Named turns come first, each shown by rows before and after it. Which turns, in which order, take the first row of each pair that follows to the second? Write the first one first, as in the answered first pair.
Q792:
[-13  20  17 -10 -28  12  12 -10  15 -20 -11   8  21  -2  -4  -5  25  22
  -7   8  -3  -4  -1  13   2  -6 -13   6  11   9] |-> [ -9  17  19 -23 -21   5   9  -3  23 -11   0   5  15   1  -6  -2  24  23
  11  14 -11 -14  -8  -2  -7 -13  -6  15   6   5]
[ -2   4 -16 -24  23  22  -4 -19 -17  29  13  14   8 -19  22 -20 -10  26
 -12 -22   3  14  12   9 -12  -4 -15 -13 -10  17] |-> [ -3   2  -8 -36  10  31   5 -13 -14  27   9  15  13  -5  33 -40  -8  18
 -13 -17  -8   5  20  17  -5  11 -13  -8  -1  13]
[ -9  14  33   4 -13   4  -3 -12  19 -14 -17   1  10  -4  -2  11  -8  31
 -17  11  -6  33  -9   1 -11   4   0  25   6  25] |-> [ -7   9  39   9 -19   2   7  -3  28  -6 -19   5  18  -3   2  -2   2  31
 -13  14 -10  26  -5   5  -9   6   0  31  12  28]
[ 26 -15  27 -13  -7  10  20  23 -19  21 -15 -21  -2  10  14 -33  11 -15
  24  13 -10 -49  21   6   9  24  30  15  39  -2] |-> [ 30  -5  18 -16  13  -8  -6  33  -1  35   4 -12 -26  -7  -4   5   1  -1
  56  26 -17 -44  -1 -22 -20  -1  24   4   0  -8]
Q650:
[ 28 -17  35   3 -37 -19  15  49  19   3  -6  -1  19  30  -1 -15  34  18
   2 -28 -38  15  -3 -30  24  21   3 -24  61  12] |-> [ 28 -30  33 -16 -37 -20  25  60  29  10   9   2   8  42  -2 -25  31   8
  22 -26 -38  17  -7 -31  11  10   5 -15  51   4]
[  3 -21  -7 -12 -19   3 -15  49  13   3  14   4  24  47  20 -30  44  -3
   0  -9   6 -46  15  10  14 -28 -12  36  31 -23] |-> [ -4 -21 -10 -11 -19  16 -23  47   7   1  18  10  16  42  15 -25  40 -11
  -5 -11  16 -36  12  18  10 -29 -12  33  33 -24]
[ 29 -14 -28   2  19  12  32  10  34  15  39 -16 -12  -6  29   1 -11  27
  17  36 -10 -22  23  10   5  -6  14  22  -8   0] |-> [ 22 -20 -33 -14  24  13  20  10  25  24  37 -15 -24  -8  34  -5 -10  23
  21  31  -4 -17  21  19  -1 -12  23  28 -10 -12]
Q637:
[ 11   1 -27   4  28  28 -15  14  -3  32 -29 -15 -48 -27   7  -6 -16   6
  -4  -9  12  -5  26  37 -29 -15  25  14 -22 -13] |-> [ 25  24 -23  51  13  -5 -14  14   8  -2 -25 -25 -21 -23  -4  20   0  10
  -1  25 -14 -30  16   0 -37   4  29   2 -15  -8]
[  7   3 -24  -6  18 -25   2  21  14  -5  34  -1 -75 -11 -33  -7  25  -5
  12  14   3 -31  16   8 -35 -38  10  -1  30  15] |-> [ -5  11 -11   7  12 -42  -7  22   5 -12  25   8 -60  -6 -50   2  33  -5
  -2  12  -3 -22   7 -11 -41 -24   6 -16  38  21]
[-53  27  16 -56  21  12 -26  28 -26  10  -3  13 -13  19 -20 -26 -19 -30
   9 -64 -16  59 -47 -11 -13 -65 -20 -68 -17 -11] |-> [  8   8   2 -54  36  41  31  31  39  22  63 -15 -30   1  10  -8 -40  10
  55  14 -19  22   1 -12 -16 -81  21   0 -54 -17]
[-44 -33  -3  41 -21  -7  56 -19   1 -22 -39 -35  47  40  53  -9 -32  11
 -54 -31  11   5  21  40   5  76   3   1 -53   6] |-> [-39 -29  -6  34 -15   0  62 -19   9 -19 -32 -34  46  32  63  -7 -37  16
 -49 -30  16   3  26  46   8  69  16   9 -60   4]
Pairs:
(2 to 3 turns a pair)
[ 27 -30 -35 -44   8   8  49   9  18  22  23 -21  -7 -31   9   9 -35   6
  31  31   5   6  28   4   0 -16  12   8  -5 -17] |-> [-33 -10 -17 -46  -3 -14   6   6 -35  17 -36   6   6 -15 -19 -16  -8 -25
 -10 -38   4  36 -12   4  -4   3 -21 -40  23 -18]
Q637 then Q637
[-29   7  -8  18  10 -29   3  27   3  23   2  22 -29 -31 -44   1 -19  18
 -14  23 -20  17 -23 -37 -24  -4  33 -27  -9 -14] |-> [-35  -9   1 -11 -14   6  19  25  -6   9 -20  26 -11   3 -11 -63 -18  -7
 -46  -5  -3  16   8  11  14  10  35  -6  33 -13]
Q637 then Q792 then Q792
[-41 -13  26 -22 -41 -29  -9  40 -24  22 -36  47   3  40  -3 -15  17 -50
   3 -13 -19  -5  -7 -24 -15  -3  19  11  42 -10] |-> [ -5 -21  13 -29 -29 -15  21  49   8  36   6  30 -20  27  10  -4   3 -28
  45  26 -21 -29  12 -20 -23 -21  42  41  18  -8]
Q637 then Q637 then Q650
[ 19  10  41 -21 -72  31  16 -27  24 -28  22 -49  37  12 -13 -17   6  19
 -38  54   4 -22  43 -65  46  31  -1   3  52  39] |-> [ -23  -23   35 -120  -10   57  -15  -14    5   40   28  -35  -40    1
  -14  -43  -11   20  -10   -7   41   27   13  -34   13  -34  -27   23
   10   19]
Q792 then Q637 then Q637
[ 28  -6 -22  29   3   3  19  -2  12  -5  -6 -33   3 -16   1  31  -1   0
  13  46  -3 -32  14  21  22  27  41   3  12   2] |-> [-23  -9  -3 -18  -1  12  -4  26 -24  18 -40 -14  -6   9  -1 -28  14 -49
   7  -8   7  -8  10  36  27  26  15  -8  40  -2]
Q637 then Q792 then Q637
[ 21   0 -12 -38   2   3  15  14  16  22  33  -4 -45 -32  14  31 -25   5
  65  23 -14  -2   9   9 -16 -29  -2  33 -33 -35] |-> [-44  12  11 -37 -26  -7 -13   7 -39   6 -40  27 -12   1   3  -9   9 -50
   6 -46 -12  28  -8  24  16   6 -29 -12  30 -34]
Q637 then Q637 then Q792
[-10 -18 -14 -27  -5   1   7   5   7  28   5  -6 -22  -6   4   5 -13 -13
  41  -2  14  12   3  21  -4 -38  10   8 -28  10] |-> [-35   0   1  -6 -36 -21  -1   0 -13  -2 -32   4  13   9 -11   2   9 -35
  11 -20   2  20 -14   6  12   3  -6 -22   9  14]
Q637 then Q637 then Q792
[ -2 -22 -62  -1  37  76  -5  15  18  36 -12 -46 -43  -7   6  18 -34   5
   4  31  14  22  49  44  44 -19  13  35  -9  -4] |-> [-40  29 -35  63 -11   2 -28   5 -13 -26 -71 -13   9  15 -43  30  13 -26
 -53  12 -26  25   3 -17  44  31 -21 -42  35  16]
Q637 then Q637 then Q650
[  9   3  18 -38  -1  21   8  19 -16  29  -2  18 -24  23  -7  -7  -1   3
  44   1 -28   4 -31 -37 -20  -7 -27  -6 -17 -24] |-> [  1  -4  19 -35 -21  47  20  -1 -32  24 -35  18   4  33  13 -32   4 -13
   7 -13 -18   8  -6  -4  20  19 -22  -1  26 -20]
Q792 then Q792 then Q792
[ 57 -52 -26   4  23  48  37 -33  27  24  15 -16 -34 -26  29  16 -18   2
   3  31  23 -31  29  48   9   3  38  14   4  -5] |-> [  6 -44  19  -9 -31  36  26   8 -15  21 -28  26  -6  26  10 -59  34 -51
   6  -9   5 -33  -2  32  18  39  18 -23  67  -4]
Q637 then Q637 then Q792
[ 30  23 -20 -20  35  28 -29 -38  -6  41 -28 -51  -9 -31  -6  26 -25  -3
  -2 -23  75  -5  37  75  20  16   7  32 -16  -6] |-> [ 21  47  -8  24  14   3 -31 -45 -26   1 -61 -42  31 -30 -27  36 -18 -13
 -45 -21  50  -7  22  57  22  45  -5   2  11   7]
Q650 then Q637 then Q637
[-22 -12  -7 -37  28  24 -35  -4 -16  18 -19  12 -27  -4 -12  13 -18 -24
 -24 -37  22  30  -9   6  -8 -31 -34 -17 -23 -11] |-> [ 22   8 -16  35  19   9  -8 -25  10 -25  -1 -16   5 -24  -9  53 -22   5
 -43  20   3  -4  10 -13   7  -6 -11 -19 -30   2]
Q637 then Q792 then Q637
[-23 -20   9 -26   2  47 -22 -10 -51  35 -20   2   4  -9  23 -16  -8 -23
  -5 -39  49  10  30  55  33   4   3 -12  27  -2] |-> [ 10  26   9  69  -1 -26 -36  -3 -29  -7 -15  -2  30 -26 -24  59   8 -13
   8  10   4  -8 -17 -26   2  24   4 -49  10   6]
Q637 then Q792 then Q637
[  7   6  19   1  22 -57   7 -19   4 -26 -27  10  24 -10 -33  36   4 -25
 -35 -25 -23  11 -40 -29 -26  12 -50 -20 -31  12] |-> [ 31 -19   1  -8  46 -11  30 -45  27 -17  -4 -14   8 -38   6  45 -30   2
 -37  -4   5  10   2  24  -5   2 -33  28 -49  18]
Q637 then Q637 then Q792
